In the data rows, 128 means zero.
Here are some points:
[116 157 163 134 136  90 147 114 186 215 130 115 133  92 157 150  80 135 153 123 130 152  43 170  81 133 110 124 135 118 141 133]
[147 160 163 131 127 118 133 100 134 104 129 107 103  98  64 125 107  76 143 141 108 110 119 123 168 127 156 141 169 121 165 124]
[137 144  81 112 103 122  84 188  75 147 126  99 152 123 173 129 129 196  96 117 106 184 124 139 126 144  84 165 116 104  93 110]
[174  96 102 153 161 149 115 137  98 128 115 157 116 123  59 161 117 110 174 143  94 107 113 114 134 115 145 107 136 166 128 102]
[109 131  89 165 173 139 143 115 109 118  99 130 146 141 138 129  81 155  55 178 137 210 112 155 108 121 117 172  91 149 109 154]
[116  88 102 136 136 177 140 193  77 115 116 176 140  95 107 101 155  70 102 129 128  63 193  58 153  96 161 105 143 106 206 174]
[165 124 138 126 104 136 135 121 166 167 156 142 118  61 150 137  97  92 143  93 117 119 105 117 125 137 118 190 146 121 174 137]
[143 136 137 163 105 122 145 146 134  97  94 137 168 140 128 119 139 113 122 142 164 136 157 111 131  92 143 159 157 123 141 149]
[122 123 198 127 122 118 175 126 134 195 113  94 172 141 200  72 156 126 120 145 167 177 138 135  71 111  40 173 166  88 159 136]
[108 129 136 129 135 133 133 188 106 137  88  98 171 128 141  96 149 106  78 161 150 131 158  99 121 121 139 134 117  95 162 163]
[119  71 129  99 109 157 120 116 102 161 202  95 104 165 127 149 206 130 218  88 115  55 170  95 108 115 137  69  58 124  84  88]
[140 142  95 157 148 152 108 136  92  58  72 186 126  70  89 164 100 143  75 151  51 151 142 111 169 147 136 135 126 176 125 156]
[162 144 117 133 114 119 103  90 112 109 127 153  98 129  94 179  99 138 134 148  94 139  87 119 138 180 119 136 128 115  61 100]
[152 119 125 137 180 153 152  97 101 131 147  83 127 177 134 119 186 136 131 121 111 120 176  57 112 110 126 125  99 159 178 124]
[ 97 144  87 152  97  96 136 126  20 123 105 124 133 152 131 156 136 145 128  91 116 130 114 123  99 168 103 156  87 161  96  89]
[134 130 102  83 155 141 153 146  57 102  98 130 150 110 149 134 122 195 124 118  84 151 137 114 153 113 118 122 128 164  98 140]
[187 140 162 118 140 123 149 141 150  98 140 130 138 112 140 130 170 128 179 136 129 161 158 115  99 117 104 132 151 165 173 122]
[ 96  98 121 127 115  91  92 104 136 152 172  96 108 172 178 110 122 137 109 145 125 134  99 167 101 117 118 118  86 109 113 102]
[ 97 138 137 144 127 133 115 113 218 111 151 170 122 167  86 140 135 121 135 138 161 158 139 205 130 130 161 113 100 166  89 146]
[139 117 128 163 127 170 108 130 137  99  99 187 122  76  67 141  91  37  98 141 119 139 104 122 174 151 168 160 141 145 137 156]
[148  69 132 142 154 145 116  56 147 164 152 171  89 127 157 152 117 127 155  74 139  71 118  98 116 111 151 109  91 171 122 105]
[ 92 130 160 147 116 104 151 100 148 140 150  83 114 165 161  94 154 122 140  97 193  72 144 138  72 100 113  93 143  49 167 145]
[140 165 133 140 166 129 105  99 154 146 118 128 110 110  62 186  90 120 157 118 123 130  67 176 144 146 165  87 126 162 113 108]
[122 123  92  99 142 158  95  95 117 157 184 101  82 166 145 165  99 149 151  89  96 140 102 173 111 108 106 116 107 135  54  95]
[133 111 131  80 161 153  88 110 146 125 133 107 122 106 138 176  95 191 111 126 109 146 105 150 129 141 111 108  82 138  77 123]
[164 139 117  77 147 106  89 115 111 126 109 149 119 147 134 141  99 195 103 163 111 142 128 139 144 154 112 109 121 160 127 128]
[148 152 117 145 108  62 147 151 176 137  74 153 158  72 154 125  52 106  71 162 169 180 115 120 124 136 131 141 180  77 183 193]
[124 183  94 116 158 172 100 150  67  66 104 143 123 140  90 183  78 144 160  65  83  93 155 130 192 156 160  84  98 158 101 115]
[149 126 157 133 128  90 125 102 150 156 142 114 110 139 101 153 106 107 136 157 112 121 105 149 101 119 122 141 148 152 133 123]
[109 141  86 122 119 164 136 192  92  66  89 155 120  82  97 125 132  59 154  77 123  99 180  92 172 163 169 146 136 117 134 164]
[ 87 123  95 135 144 124 109 105 148 159 125 142 110 128 141 138  88 151 108 120 113 147  76 152 131 136 133 134  79 161  65 117]
[134 109 147 129 132 102 135 166  96 137 130 115 151 124 125  94 193 127 123 164 106  83 176  79 101 102 130 144 102 104 184 112]
[111 142 119 143 168 140 128 129 110  92  69 100 136 133  91 152 124 106 104 106 122 120 145 131 130 146 164 121 133 166 147 135]
[153 123 111 158 176 131 130 146 152 148 114 165 108  33  23 186 111  35 118 136 118 107  87  79 174 141 182 157 171 115 199 106]
[159  83  86  46  95 183  97 104  77 134 250 143  77 197  75 119 180  97 178  74 122  36 169  82 164  96 153  48  97 143 113  83]
[147 153 142 150 190 143 148 194 218 128  79 142 139  55 146 142 130 154  97 159 160 161 137 143 155 109 129 207 153 144 191 174]
[174  78  82 113 115 143  95 109 133 140 160 109 114 156 122 112 184 126 204 131 126  70 184  90 146 110 134 127  88 155 125  82]
[117 154 193 144  92 100 175 130 100 109 124 108 138 182 172  88 121 140 107 129 146 163 105 115  81 124  61  90 181 112 148 153]
[ 76 158 129 163 149 117 198 147 133 105 119 121 138 130 157 111 117 189 120 114 140 170 126 168  82 131 132 118  92 157 113 118]
[102 145 162 128 140 124 129 108 174  95 115 107 124 182 174  99 112 201 119 157  88 199 103 193 115  77  91 109 142 138  76 130]
[157 156 116 114 133 123 147 175 124 124  97 142 159  89  95 147  93 104  83 162  99 143 103 114 204 178 122 134 135 104 145 175]
[ 97 132 161 114 134  81 103  52 141 143 163  85 110 174 154 191 115 157 137 106  99 164  80 177  81 122  90 144  74 170  35  55]
Here are 16 more points, each followed by its number:
[127  62 167 111 138 129  96 131 137 156 170 131 128  97 132 131 160 132 159 126 144 110 101 124 123  99 152 144  95 118 132 106] 0
[118 155 163 162 102 114 161 121 124  73 120 134 122 111 134 128 108  95  84 111 112 142 134 142 137 199 132 139 147 123 129 150] 1
[182 146 139 114 135 102 129 135 125 114 123 115 139 143  95 158  98 126 120 153 134 154 117 129 133 146 134 156 142 106 174 164] 2
[187 101  85 130 183 135 114 114 138 132 118 205 116  65  69 187 157  86 150 132 122  75 132  91 150  91 151 136 124 174 169 113] 3
[119 142 184 148  55 154 129  77 106 133 165 110 128 100 176 124 115 126 170  82 114 165  58 169 160 144  89 122 140  95  97 108] 4
[123  96 131 147 121 150 161 167 111 178 163  75 108 193 104 109 230  64 203  96 151  35 205  88  88  86 167 121 127 124 223  94] 5
[143 131 173 155 161 120  93  66 164 166 120 122 117  90 127 110 106  87 159 173 114 137 116 154  95 124 129 145 156 152 159 140] 6
[128 140 159 152 123  94 185 161 138 123 100 151 165  86 127 112 129  83 168 134 162 125 178  71 146 136 153  87 179 129 167 148] 7
[132 121  90 138 147 152 117 137  98 112  79 108 156 142 127 111 154 157 144 112 117 114 182  89 171 134 165 117 110 163 145 125] 8
[ 78 185  87 144 114 109 163 187  95  35  45 146 148 129 121 103  82 149  54 148 169 127 157 116 162 162 127 114 189 114 127 186] 9
[ 99 129 149 141 139 110 114 172 127 113  78 183 118  83 103 149 104  85 127  99 127 121 110 129 153 146 114 113 121 165  74 131] 10
[102 137 119 143 166  88 139  94 116 178 135 109 142 125 197 176  98 200  87 112 125 197  66 137  87 116  85 111  93 151  72  90] 11
[140 139 125 121 114 132 129 163 124  93  94 157 112  76  96 156  73  94 122  94 121 135  90 139 188 161 127 103 152 121 127 175] 12
[142 167 128 117 108 145  88 138 160 122 124 142 103 103 127 105  90 149 137  90 116 219  90 200 162 147  91 177 156 132  75 160] 13
[118 125 148  91 117 117 128  93 132 118 142  94 128  98 185 135 104 165 128 135  98 197  63 156 130 173 100 138 107 125  75 125] 14
[114 134 142 127  88 148 206 183  95 104 101 120 182 199 197  88 142 191 112 140 170 139 178 138 103 116  99 104 110 129 119 128] 15
Which of these numbered points is nearest to each point below, looking only along the 3 directions in which the first points spread most? Its number follows each.
[101 168 144 140 103 130 179 165  94 141  83 141 124 166 117 150 120 150 122  99 176 124  86 145 136 117 158  81  77 116 116 112] > 6
[176 156 144 144 165 136 109 187 160 140  72  97 173  28 113 121  95  82 100 126 120 143 120 107 189 142  99 202 222  71 183 181] > 9
[139 180 112 134  82 116  86  95 151 110 144 133 103 179 132 103 100 137 131 131 107 204  92 173 133 171  99 131 128 105  39 123] > 14
[119 154  88 161 138 138 103 134 134  89  91 137 114  85  72 152 103  71 125 126 105 121 125 143 177 164 158 161 148 129 127 119] > 12
[123 189  87 103 130  93 164 131  71 151 104 119 165 144 162 165  99 238 121  99 109 201  42 182 163 164  65 161 152  99  82 108] > 14
[123 122 146 145 139 138  45 120 136 123 107 125 112  87  48 187 117 135 131 150  92 125  99 142 127 132 158 160 132 179 110 104] > 10
[115 163 152 102 165  69 113 139 125 128  92 147 134 111 102 191  79 190  89 162  69 191  61 146 169 138  91 152 157 159 104 116] > 13
[ 60 128 102 149 160 134 152 110 155 103 118 147 128 149 122 184  92 170  89  98 131 176  93 195  81 151 137 118 121 135  79 113] > 14
[129 142 114 104  56  95 126 133 128  84 142 163 112 210 162  93 138 236 111  91 129 127 122 135 111 137  85  93 130 114  37 140] > 4
[ 99 146 197 108 120 141 172 116 169 158 177  28 185 188 215  66 149 162 148 153 173 155 146 145  90  96  83 139  96  72 110 143] > 15
[129 152 141 157  93 128 130 131 123  63 103 136 112  67  42 172  86  55 124 109 141 123 114  94 175 180 167 136 134  79 138 143] > 12
[129 161 158 135 166 146 130 174 161  91  44 145 152  55  79 129  74  81  66 146 120 188  90 142 158 121 136 161 218 133 170 162] > 9
[110  69 128 108 141 155  95 103 158 128 164 152 138 147 159 151 133 158 117 126 111 151  90 164 153 109 151  90 130 116  80 119] > 4
[145 172 104 120 109 134 182 167 135  96  82 148 134 122  98  81 141  71 149  97 159 158 188  89 131 131 144 114 201  69 185 179] > 7
[129 136 137 139 105 109 121  66 222 134 150 130 137 145 120 194  87 149 131 108 142 158  97 189  78 155 143 161 101 159  69  97] > 14
[115 109 193 102 110 127 110  87 131 152 155  84 136 143 166 100 158 139 110 153 121 134 122 110 101 131 119 138 126  73 145 142] > 15
[142  49 133 106  89 208  91 105 196 163 238  98  64 153 124  97 225  82 237 110  99   0 246 125  61  47 149 138  91 134 131 101] > 5
[143 170 103 147 148 125 124 171 143  55  72 178 112  93  37 195  58 156  33 105 141 168  44 133 183 175 190 149 139 152 114 143] > 12
[136 141 127 133  86 141 156 186  70 108  85 124 148 134  93 102 118  60 129 110 174 107 156  97 169 142 101 109 182 110 145 171] > 7
[118 143 125 123 101 127 103  38 167 138 170  80  80 122 113 146  79 152 140  94 108 147  32 185 139 218 108 162 105 143  34  84] > 14
[152 144 112  92 127 100 129 146  87 129  94 146 125 165 150 111 117 106  78 143 103 121 141 119 168 127 115 182 151 130 113 182] > 2
[117 128 111 118 137 118  82 183 126 168 134 124 125 116 150 154 124  57 120 139 138 126 149 106 107 105  71 154 132 118 151 142] > 6
[108  84 132  76 137 144 177 134 148 117 174 120 139 199 217  41 213 106 205 107 185  68 242 119  74  75 134  80 165 134 184 159] > 5
[110 140 173 140 173  86 197 147 108 130  57 125 217 135 143 155 118 108  81 217 118 192  81 116 110 148 121 136 141 132 185 188] > 9
[159  93  95 126 207 134 112 163  78 132 130 150 127  64   8 148 170  77 152 143  88  61 148  49 172 124 167 165 124 167 210 127] > 3
[111 101 144 123 132 126 119  88 153 136 161 174 103 132  78 142 154  80 143 147 107  77 141 141 107  95 197 130 131 162 181  90] > 8
[140 131  85 133 159 134 177 143  78  94 129 161 125 128 102 143 112 160 117 141 135 133 140 121 146 154 167 172  95 157 130 102] > 10
[193 108 150  83 104 137 176 181 155 139 113 101 138 152 128  69 175 118  89 166 163 107 228  54 124  94 130 128 175  95 214 158] > 7
[125 176  53 122 171 125 122 134  90  90  54 169 121  78  47 187  58 124 110 102  95 122  80 140 185 177 165 158 103 174  92 114] > 12
[164 156 168 151 121  99 137 117 193 132  94 139 114  63  94 114 102 106  90 114 150 142 118 127 143 164 188 172 145 105 191 139] > 9
[133 122 129 176 123 135 137 126 135 132 125 145 103  98  53 149 109  82 161 121 111 158 133 139 171 136 151 136 178 131 138 161] > 12
[103  99 143 149 106 110 116 141  98  85 119 130 119 137 102 143 135 131 120 105 123 135  84 135 126 129 119 131 110  93 103 104] > 6
[135 124 108 126  88 145 126 131 105 125 137 127 124 172 160 101 127 167 113 116 142  98 139 108 108 143 127 104  79 135 112 100] > 0
[103 140  76 125 160 184 144 162  48  78  97 216 147 183  83 149 142 168  95 159 142  91 172  87 167 120 179  73  93 167 155 103] > 3
[195 100  98 117 134 147 100  75 150 139 153 133 125  81  92 158  97 133 103  94 123 130 128  96 165 142 164 177 135 135 139  87] > 10
[166 136 103 142 108 142 132 114 111  98 107 162  99  85  19 200 127 104  77 105 111 127 116  65 207 169 155 132 106 109 102 140] > 3
[156 109 140  73 137 143 136 145 140 156 137 157 143 111 118 162 179 141 141 100  86  92 134 134 137 159 141 144 125 155 197 132] > 8
